In the rows, zero is written as 128.
One turn moves each row of this set onto another row. After a few examples, where does it send each row asked below?
tar: [150 116 134 144 111 140 122 154 132 160 125 131]
Bul: [123 143 139 141 124 143 100 120 152 140 142 101]
lota: [121 121 179 111 113 141  91 143 135 126 107 124]
Ditev: [ 94 111 130 130 137 131  96 106 122 115 132 114]
zuz: [147 109 121 119 124 138 114 131 112 174 120 148]
fadi: [126 115 141 109 132 145 110 160 107 113 135 133]
bili: [116 139 143 141 120 144 102 122 149 130 146 102]
bem: [122 103 152 115 117 126 107 124 111 179 106 150]
Subi: [149 118 149 116 107 132  86 109 117 115 144 142]
Tum: [124  94 143 127 124 125  99 121 131 173  92 139]
nener: [114 115 163 129 143 104 110 124 131 111 118 129]
Sibo: [131 123 145 135 117 128 131 152 126 174 114 126]
vunes: [134 122 178 110 147 107 100 114 128 143 140 133]
Kef: [123 129 165 124 119 126  88 102 149 159 133 104]
papos: [148 100 142 109 137 142  72 114 130 133 108 117]
Paviv: [160 126 146 127 139 129  99 123 138 129 158 123]
lelab: [155 104 143 126 136 121 118 140 121 174 117 143]
gom: [112 120 142 111 162 133 115 146 125 151 122 101]
muz: [164 125 146 124 134 131  89 121 140 134 155 133]
dimos: [102 122 156 101 124 127  95 106 103 132 145 143]
Pubop: [131 132 136  97 127 160  91 122 123 167 135 112]
puge: [135  90 128 145 117 126 118 152 120 139 108 129]
Pofi: [112  92 126 131 105 139 101 125 109 151 103 143]
laru: [132 114 181 111 143 103  94 119 127 138 134 137]
rovor: [121 101 141 131  87 145 101 139 123 154 111 144]
Tudar: [ 98 143 146 115 121 137 120 133 123 138 158 134]
gef: [ 97 116 119 133 139 131 102 113 118 120 132 110]
Foz: [127 106 114 123 155 127 100 111 128 140 152 115]
zila: [ 96 123 155 105 118 125  99 117  99 131 143 139]
Kila: [117 102 130 153 107 139 113 144 133 147 102 120]

Paviv turns into vunes
Pofi turns into Kila
laru turns into zila
Where do these go?
nener turns into Tudar
rovor turns into puge
fadi turns into gom

One turn moves each row of this set onto another row. After a few examples, where does it send each row asked below?
vubab: [ 99 145 113 117 138 147 138 165 169 104  95 108 146]
dotam: [140 165 146 126 128 112 120 143 135  85 109 148 150]
Kor: [120 123 152 113 104 154 133 156 153  84 133 108 159]
musub: [104 137 114 121 146 162 137 158 168 113 101 136 159]
zer: [ 94 111 124 144 129 132 114 131 121 118 115 109 172]
busel: [129 135 130 127 136 100 123 127 134 104  96 100 126]
dimik: [123 119 152 114 107 162 133 153 153  88 136 122 164]
Fud: [130 118 151 109 113 162 138 152 162  89 128 124 155]
fakup: [112 132 132 143 124 106 108 125 111 108 120 107 155]
Duvod: [128 121 132 142 141 127 112 115 119 120 120 146 163]
gosub: [ 88 138 115 133 133 160 126 159 150 113 117 130 176]
Tilo: [128 122 151 107 110 154 138 155 161  84 126 110 150]
zosin: [136 167 146 127 124 109 119 144 131  83 111 142 151]
Febik: [125 111 121 120 151 132 137 131 156 116  82 112 135]
ravef: [145 124 130 125 153 121 127 117 142 116  96 139 135]
Rize: [134 166 146 130 123 111 116 143 128  85 115 147 156]
Sepu: [101 119 123 130 130 117 125 138 137 108  95  82 143]
revi: [117 103 123 134 150 148 126 124 140 126 102 140 165]
Tokeb: [138 164 145 128 128 114 119 141 131  87 113 152 155]
rugol: [ 83 146 115 129 125 145 127 166 152 104 111 102 162]

Sepu turns into Febik
Rize turns into zosin
rugol turns into vubab
Where do these go?
ravef turns into Duvod
Kor turns into Tilo

One turn moves each row of this set onto another row. After a few examples, where does it send each row asked below?
sug: [124 159 123 124 146 111 136 116  72 112 136  99 104 118  96 117 128 171
 131 117 115 151 124 136  98 156 113 127 149 129 123 134 134 160 120  80]
Fural: [132 143 114 166 128 110 175 140  99 106 125 124 117 133 111 157 123 160
 133 125 120 144 163 138 141  98 131 111  88 108 129 135 110 132 141  94]
pafot: [127 121 105 122 128 122 138 159  96 131 105 116 129 122 134 138 159 146
 123 109  73 126 115 160 119 130  91 101 135 130 157 124 127 119 146 113]
Puna: [134 134 107 166 129 111 157 132  93 103 130 133 125 136 117 159 118 162
 132 138 123 137 159 141 133 108 148 118 101 103 126 125 107 136 150  95]
nivu: [112 112 107 119 135 126 148 161  99 130 111 104 125 129 131 129 161 141
 128  97  71 128 118 158 127 134  86  98 138 123 150 129 125 130 143  92]
gesun: [141 138 109 169 125 110 165 138 100 115 126 128 114 143 111 163 115 154
 120 122 124 142 154 133 133  98 136 115  94 109 130 125 104 130 147 102]
vem: [132 173 109 147 131 118 124 118  93 121 125 114 124 124 121 139 145 162
 121 110 121 123 116 112 104 158 132 123 134 149 139 139 112 165 123  57]
kup: [109 151 150 137 124 105 128 149  92 126 117  95 113 166 116 145 108 111
 139 108 150 150 146 154 134 122 113 121 147 123 123 130 117 122 157 110]
Kad: [140 146 121 177 123 112 165 144 108 109 127 116 110 127 112 156 123 159
 137 119 125 145 159 143 136 108 139 114  97 104 129 118 112 132 145  92]
Degek: [128 130  99 148 134 106 158 151 103 116 133 124 149 161 104 107 128 122
 151 127  77 108 153 117 125 145  93  93 124 159 147 144 122 133 137 119]
Vezo: [134 154 140 138 150 121 129 119  94 135 129 107 126 118 110 133 130 164
 110 107 143 120 158 102 117 149 101 117 128 155 139 163 113 169 122  91]
Toz: [135 161 136 131 155 120 126 117  94 134 135 102 123 119 109 135 126 160
 108 101 145 130 147 105 105 146 104 118 126 148 141 164 119 164 122  87]
kod: [118 121 110 123 135 128 138 165 101 133 113 106 123 128 138 143 169 148
 127 107  70 132 120 163 124 126  96 102 123 131 157 132 128 125 149  95]
tof: [122 156 117 117 160 128 140 114  91 129 145  89 135 130 119 128 131 147
 120 108 119 153 147 132  90 159 116 128 133 156 124 150 112 176 122  93]
Nep: [130 140  99 147 137 113 153 154 102 108 131 120 148 160 103 114 132 114
 168 131  83 109 153 121 131 148  88  91 116 158 138 145 117 131 132 104]
numed: [123 150 118 122 164 131 142 120  86 135 137  84 130 134 118 130 127 138
 127 103 119 155 148 133  98 159 113 129 136 155 115 149 106 180 119  99]
gized: [122 138 100 146 139 101 147 152 104 113 127 116 157 155 104 112 136 112
 154 121  85  96 153 113 128 151  93 101 123 152 145 148 125 134 129 115]
ler: [127 118 113 118 146 125 141 161 100 123 122 114 134 127 136 136 156 154
 124 100  82 128 105 173 121 135  91 109 126 129 147 130 130 120 145 110]
nibun: [118 150 147 144 115 103 139 151  77 123 113 101 114 172 120 142 110 111
 144 110 140 154 147 146 133 116 121 119 151 134 126 128 122 121 161 110]
Teb: [131 172 106 139 135 114 120 115  90 125 123 110 125 119 121 138 143 153
 123 113 125 128 123 113  94 163 127 114 137 148 139 148 118 167 120  64]
Topib: [129 129 101 150 138 116 154 152  99 107 136 123 158 149 103 109 136 118
 154 122  82 104 148 114 140 146  85  93 122 151 149 141 107 133 132  95]
Sako: [119 120 102 125 140 127 134 153  99 125 118 105 134 125 134 137 160 150
 116 109  69 119 118 167 115 137  95 104 131 119 149 124 130 123 148 105]
zam: [123 162 121 126 144 110 137 112  67 111 137 102 114 120  98 122 132 169
 125 115 126 150 130 128  93 158 115 124 142 136 117 143 135 158 123  77]
Noruk: [128 140 112 178 132  96 159 138  97 105 130 126 118 138 107 156 122 156
 119 127 128 142 156 131 136 109 140 116  93 102 126 129 108 134 148  94]
gegep: [116 145 152 148 114 111 126 156  87 135 124  97 109 164 113 142 114 110
 153 114 141 148 170 146 137 118 117 123 142 130 124 124 121 129 155 100]
bure: [127 124  99 153 140  97 143 157  94 119 131 133 147 163 103 111 133 120
 156 122  92  99 144 114 129 150  94  96 118 155 138 155 128 136 129 107]
Num: [113 152 149 140 119 114 126 153  79 128 120  99 106 167 119 143 109 109
 151 118 138 148 152 150 140 113 109 113 149 129 133 135 126 121 160  94]
der: [113 148 149 132 127 105 132 150  96 130 110  98 114 167 129 145 104 111
 153 109 145 143 151 146 134 118 128 121 153 125 137 139 125 133 156 111]

tof turns into zam
Vezo turns into numed
Noruk turns into gized
Where do these go?
Degek turns into nibun
Topib turns into gegep
Puna turns into bure
Nep turns into Num

